Here are some points, one per row:
[ 35  -2 -20 -28  33 -24 -28  18  24  25  25 -39 -27  13  10 -21  24 -13
  26   2 -17 -11  14   2 -37 -26  17 -30  19  20  22 -29  41 -14 -41  20
   7  25 -34  -9  44 -18   4  -1 -12 -25 -17 -28]
[-39  27 -40  34  17 -28  35  60 -30 -43 -27  28  39 -10 -35  33 -32  47
 -39 -40  27  -9 -37 -30  22 -36 -34  38  30  47  18  35  23  41  40  34
 -49 -34  44 -22  24 -37  31  53  29  30  48  23]
[-36 -27  36  47 -42  41 -13 -41  10  41 -18  29 -41  48  26 -36  42  33
  42 -47 -32  32 -35  32 -38  49 -44  43 -27 -10  20  33 -12 -30  41 -21
 -30  40 -27  45 -19  11  39 -24  37 -47  37  33]
[ 29 -12  20 -18  31 -13 -18  27  22  38  13 -32 -25  -1  -1  -9  26  15
  23  -5 -11 -29  10  25 -16 -16  26 -42  31  -1  32 -15 -17  -5 -28  16
   0  30 -38 -31  27 -53   3  -7 -20 -19 -33 -35]
[ 33 -17  -7 -20  27 -18 -25  23  30  19   0 -29 -43   4  23 -12  26   3
  28 -26  22 -24  25  15 -18 -15  34 -35  34  26  14 -25  -9 -20 -27  10
 -33  22 -24 -16  32   0 -25   1 -28 -24 -25 -26]
[ 42 -25  43  37  18 -20 -16  42   4 -49  28  34 -23  35  37 -37  43  42
  42 -19 -20  10 -18  31 -25 -25 -42  41 -45  17  27  33  27 -19  47 -30
 -21  17 -21 -42 -58  44  35 -26  36 -26 -56  23]
[ 56 -20  19 -45 -37  46 -25 -11 -25 -32 -24  19  -7  35  29  -3  32  56
 -58  42 -17  -1 -31  12 -25  18  41  46 -28  34 -41   6 -30 -48 -22 -22
 -32  24 -35  31 -24 -37  40 -28  21  45  26  23]
[ 21  12 -23 -20  45   8  19  38  18  30  17 -16  26 -20 -15  16  22 -48
 -28   5  14 -32   9 -36  39  25  11 -31  24 -45 -19   8 -16  37 -18 -40
  40   1  33 -14  35  36 -27  31 -19  -1 -18 -25]
[ 54 -24  20 -40 -37  40 -33 -26 -22 -23 -31  17  -7  42  15 -19  31  37
 -70  40 -36   5 -33   6 -21  25  42  52  -7  28 -49   6   8 -24  19  -9
 -41  33 -45  32 -33 -37  20 -33  16  56   7  10]
[ -7  26 -17 -31  32  25  14  26  24  16  37 -31  29 -18   2  37  20 -29
 -35  33  18 -13  24 -31  34  15  20 -24  40 -28  29  23 -18  38 -20 -31
  34 -19  25   1  40  37 -32  19 -26 -26 -25 -24]
[ 33 -18   8 -28  37 -22 -34   2  30  25  37 -33 -34 -13  -8  -5  25   9
  -1 -48  14 -10  10  10 -26 -25   6 -30  18  30   5 -27   2 -13 -30   4
   7  28 -29  -1  36 -17  -2  -8 -32 -20 -32 -30]
[-37 -23  29  40 -24  49 -18 -49 -27   4   7  25 -49  42  21 -39  42  29
  44 -32 -31  40 -27  35 -37  48 -48  40 -20 -10   1  45  10 -41  45 -22
 -35  46 -15  40 -20  -6  34 -30  24 -67  52  20]
[-19  48 -35  55  56 -47  20 -24 -41 -32 -25  17  34 -44 -15  25 -32  20
  55 -41  30  69  21 -17  24 -32 -24  64  37 -33  27 -48 -56  38  -6  28
  31 -25  28 -51  50 -26 -88  36  62  16  50  51]
[-39  24   1 -18 -33   6  75 -35  32  31   4 -30  31 -43  45 -14  -5 -42
 -36  25  27  69  18  17 -56  30  30 -33 -22 -26 -23 -13 -18  35 -29 -17
  28  50  33  19 -55 -14 -41  42 -19 -34  36 -19]
[-32  36 -27 -26 -61  35  32 -34  14  45  62 -31  20 -29 -47 -15 -53  -6
  48  19  21   4  28 -21  39  37  27  22 -49 -28 -40 -46 -32  30 -28  47
   2 -48  22   7 -45  12 -32  27 -22  24  47 -39]
[-36  41  -8 -28 -49  32  35 -29  27  37  50 -44  18 -39 -48   8 -57  -4
  62  31  30 -20  30  12  31  37  28  53 -47 -29 -30 -51 -19  18   5  25
  22 -33  31  28 -44  -8 -39  36 -40  36  40 -28]
[ 32   1  -2 -23  25 -28 -19  16  31  22   7 -39 -32 -15 -35 -23  39   3
  18 -12 -42 -13  26  18 -18 -32   8 -34  20  36   2 -34  -7 -14 -30  -9
  -4  32 -17  -6  36   4  -7 -17 -26 -22 -24 -23]
[-11  25 -27 -10  47  42  17  27   8  28   8 -18  19 -18  -8  32  13 -35
 -34  23  31 -25  21 -38  15  27  18 -31  21 -28 -21 -24   4  36  -6 -41
  29 -14   7 -22  37  36 -33  30 -23 -33 -46 -25]
[-32   0  30 -35 -38  34 -70   5 -36 -43 -25  27  45 -49  30  46  -4 -50
 -20  12 -13   4  -3 -52 -29  31  52 -71 -36  -2 -23  24 -10  21  46 -42
  13 -41   0  40 -35  13  12 -34  39  38  36  32]
[-53 -84 -20 -10 -42 -29  24 -37  22 -28  44 -28  38 -18 -29  28 -38  55
  36  19  15 -59  35 -30  33  46  -6 -62  28 -44 -22 -54  27  19 -13  28
  28 -27  45 -47  60  48 -35  28 -26  42   1 -31]
[-36  37 -12 -22 -29  20  69 -32  13  45  18 -29  39 -39  48 -49  10 -37
 -31  17  29  73  21  42 -38  19  17 -53  -4 -35 -25 -18 -22  28 -12 -17
  26  38  23  30 -46   5 -35  44 -22  14  34   0]
[-20  43  58  51  18 -39  21 -26 -51 -44 -34  43 -71 -20 -54  29 -49 -33
 -55  66  41 -59  -6 -43  43 -31 -46 -49  59  54  12  62  -1  36 -47 -19
   9 -36 -65  29  11  33   4  59  37  36  15  44]
[ 54 -50 -13 -19   3 -31   4 -48  27  11  29 -33  63 -59 -23  20 -47  54
  14 -42 -39 -56  50 -11  48  -7  -4  43  20 -59  17 -39  40 -82 -31  27
 -58 -54 -43 -18  24  -3 -26  36 -31 -24 -45 -31]
[-16 -10  38  27  35 -35  70  47 -26 -35 -47  26 -37  69 -40  61 -49  27
  35 -23 -35  46 -27 -63  40 -37 -24  25  10  19  11   3  15 -67  19  55
 -33 -42   9  -5  40 -54  36 -40  17  51 -10  29]
[-46 -44 -42  33 -25  30 -21  38 -26 -33  20  36 -51  40  37 -26 -37 -49
 -19 -34 -32  -7 -24  49  45  24 -30  25 -22  36  39  34  21 -37  28 -28
  66 -37  41 -27 -42  36  40 -38  23 -20 -49  24]
[ 39 -16   4 -39  27 -34 -16  25  12  29   0 -27 -39  -2 -26 -34  42  -2
  23 -18   9 -14  15  13 -34   0  30 -28  31  17  30 -15  23 -19 -21  20
  -3  21 -24 -12  29  -2 -24  11 -25 -19 -28 -24]
[ 31 -27   2 -22  26 -27 -27  34  31  19  17 -32 -25 -21 -41 -13  29 -35
  13   1  20  -7   8  32 -34 -26  11 -24  24  -1  13 -24 -31 -32 -31   9
 -17  29 -31 -34  39  -3  20 -23 -26 -23 -19 -24]
[-20  16 -16 -17 -31   2 -44 -48 -36  38 -34  38  24 -16  43  42  45 -40
 -39  38  19 -70  51 -39 -55  18  18 -14  -6 -15 -38  39 -10  19  31   4
  41 -41  50  36 -52 -20  41 -80  38  47  28  21]
[ 26   4 -11 -12  30 -39 -29  21  19  21  22 -22 -46  -5 -17 -21  28   0
  11 -10 -21 -24   5  14 -32 -17  40 -34  18 -15  28 -31  13 -13 -34   7
 -16  34 -22 -11  37 -13   7   2 -32 -22 -26 -21]
[ 33   3 -31  13 -27 -32 -40 -31 -31  51 -21  14  61 -49  43  52  37  51
  59  52   7  59 -63  36 -28  46  39   3 -14  42 -42  38  31 -11 -17 -37
 -22  44 -39  39 -52  44  27 -39 -59  42  26 -55]
[ 24  -9 -14 -36  32 -34 -20   6  21  28  28 -33 -20  16 -13 -10  29 -17
  19   9 -20 -35 -27  14 -30 -40   3 -40  20  20  29 -30 -27 -23 -22   2
 -21  25 -26 -18  28 -11 -27 -14 -21 -24 -25 -31]
[ 32   0  -5 -27  31 -17   1  -2  22  12  14 -32 -33  -1   0  -4  39 -15
  10 -28  -9 -29   6  25 -28 -23  28 -32  14  25  21 -18  18 -21 -27  40
 -10  36 -31 -28  40   7 -19 -17 -27 -22 -21 -28]
[-10  12 -32 -19  50  53  13  18  34  12   3 -21  16 -24   0  27  14 -40
 -18  23  10 -18  27 -30  -7  -6   7 -26  19 -33  -7  29  -9  35 -27 -32
  36 -24  18 -34  41  40 -34  38 -27  19 -25 -40]
[-29  48  46 -46 -37  28 -54  -8  25 -56 -46  29  50  29   9 -44  26 -45
 -37   8  24 -11  32   8   8   1 -29 -27 -36 -40 -28 -32 -24  20 -45  43
  25  21  28  30 -45 -50 -44  37 -33 -27  33  50]
[ 58 -27  19  41 -32 -18 -20  42 -20 -35  14  31 -31  35  36 -32  30  37
  37 -18 -19  14 -12  24  -7 -48 -42  36 -61  13  33  42  21 -13  51 -26
 -24  35 -19 -31 -27  40  29 -28  37 -39 -61  14]
[-44  16 -29  30  39 -36  27  48 -29 -27 -31  34  48  -2 -39  33 -38  50
 -45 -16   2   7  -6 -30  32 -38 -22  36   8  60  35  36  19  40  50  40
 -46 -25  47 -19  29 -20  33  59  32  30  51  25]
[-34  28  46 -33 -42  43 -37 -10  12 -44 -45  46  53  19  -4 -44  31 -47
 -36  10  15  -5  28  29  -2 -49  18 -23 -31 -47 -34 -30 -23  27 -29  58
  35  13  17  44 -39 -41 -44  45 -22 -31  27  44]
[-34   2 -40  18  50 -36  52 -47 -14  25 -37  28  20 -42 -36  16 -47  42
  67 -11  36  57 -52 -36  34 -26  -2  37  31  47  26  13  42  29  13 -41
 -54 -22  24 -42  51 -30  42 -58  28  27 -18  61]
[-48 -47   6  37 -18  34 -26  34 -24 -18 -17  22 -54  37  42 -34 -49 -43
 -26 -23 -34  -4 -28  56  43   6 -25  30 -23  26  40  24  32 -21  31 -37
  51 -45  56 -40 -38  45  36 -46  22 -20 -38   4]
These points spread out most along one direction. Take the direction at right angles to it along which they spread out most. Go by this last direction. For each point below, how far along it does it lie, from 0 to 99? 50 is the average, and the first point above lies past it. One standard deviation of the points above along it is 16.
[-34   2 -40  18  50 -36  52 -47 -14  25 -37  28  20 -42 -36  16 -47  42
  67 -11  36  57 -52 -36  34 -26  -2  37  31  47  26  13  42  29  13 -41
 -54 -22  24 -42  51 -30  42 -58  28  27 -18  61] 41
[-36  37 -12 -22 -29  20  69 -32  13  45  18 -29  39 -39  48 -49  10 -37
 -31  17  29  73  21  42 -38  19  17 -53  -4 -35 -25 -18 -22  28 -12 -17
  26  38  23  30 -46   5 -35  44 -22  14  34   0] 35
[-39  27 -40  34  17 -28  35  60 -30 -43 -27  28  39 -10 -35  33 -32  47
 -39 -40  27  -9 -37 -30  22 -36 -34  38  30  47  18  35  23  41  40  34
 -49 -34  44 -22  24 -37  31  53  29  30  48  23] 29
[-48 -47   6  37 -18  34 -26  34 -24 -18 -17  22 -54  37  42 -34 -49 -43
 -26 -23 -34  -4 -28  56  43   6 -25  30 -23  26  40  24  32 -21  31 -37
  51 -45  56 -40 -38  45  36 -46  22 -20 -38   4] 46
[ 26   4 -11 -12  30 -39 -29  21  19  21  22 -22 -46  -5 -17 -21  28   0
  11 -10 -21 -24   5  14 -32 -17  40 -34  18 -15  28 -31  13 -13 -34   7
 -16  34 -22 -11  37 -13   7   2 -32 -22 -26 -21] 72
[ 32   1  -2 -23  25 -28 -19  16  31  22   7 -39 -32 -15 -35 -23  39   3
  18 -12 -42 -13  26  18 -18 -32   8 -34  20  36   2 -34  -7 -14 -30  -9
  -4  32 -17  -6  36   4  -7 -17 -26 -22 -24 -23] 72
[ 32   0  -5 -27  31 -17   1  -2  22  12  14 -32 -33  -1   0  -4  39 -15
  10 -28  -9 -29   6  25 -28 -23  28 -32  14  25  21 -18  18 -21 -27  40
 -10  36 -31 -28  40   7 -19 -17 -27 -22 -21 -28] 72
[ 35  -2 -20 -28  33 -24 -28  18  24  25  25 -39 -27  13  10 -21  24 -13
  26   2 -17 -11  14   2 -37 -26  17 -30  19  20  22 -29  41 -14 -41  20
   7  25 -34  -9  44 -18   4  -1 -12 -25 -17 -28] 72
[ 29 -12  20 -18  31 -13 -18  27  22  38  13 -32 -25  -1  -1  -9  26  15
  23  -5 -11 -29  10  25 -16 -16  26 -42  31  -1  32 -15 -17  -5 -28  16
   0  30 -38 -31  27 -53   3  -7 -20 -19 -33 -35] 72
[-32   0  30 -35 -38  34 -70   5 -36 -43 -25  27  45 -49  30  46  -4 -50
 -20  12 -13   4  -3 -52 -29  31  52 -71 -36  -2 -23  24 -10  21  46 -42
  13 -41   0  40 -35  13  12 -34  39  38  36  32] 28
[-16 -10  38  27  35 -35  70  47 -26 -35 -47  26 -37  69 -40  61 -49  27
  35 -23 -35  46 -27 -63  40 -37 -24  25  10  19  11   3  15 -67  19  55
 -33 -42   9  -5  40 -54  36 -40  17  51 -10  29] 46
[ 21  12 -23 -20  45   8  19  38  18  30  17 -16  26 -20 -15  16  22 -48
 -28   5  14 -32   9 -36  39  25  11 -31  24 -45 -19   8 -16  37 -18 -40
  40   1  33 -14  35  36 -27  31 -19  -1 -18 -25] 46
[ 54 -24  20 -40 -37  40 -33 -26 -22 -23 -31  17  -7  42  15 -19  31  37
 -70  40 -36   5 -33   6 -21  25  42  52  -7  28 -49   6   8 -24  19  -9
 -41  33 -45  32 -33 -37  20 -33  16  56   7  10] 50
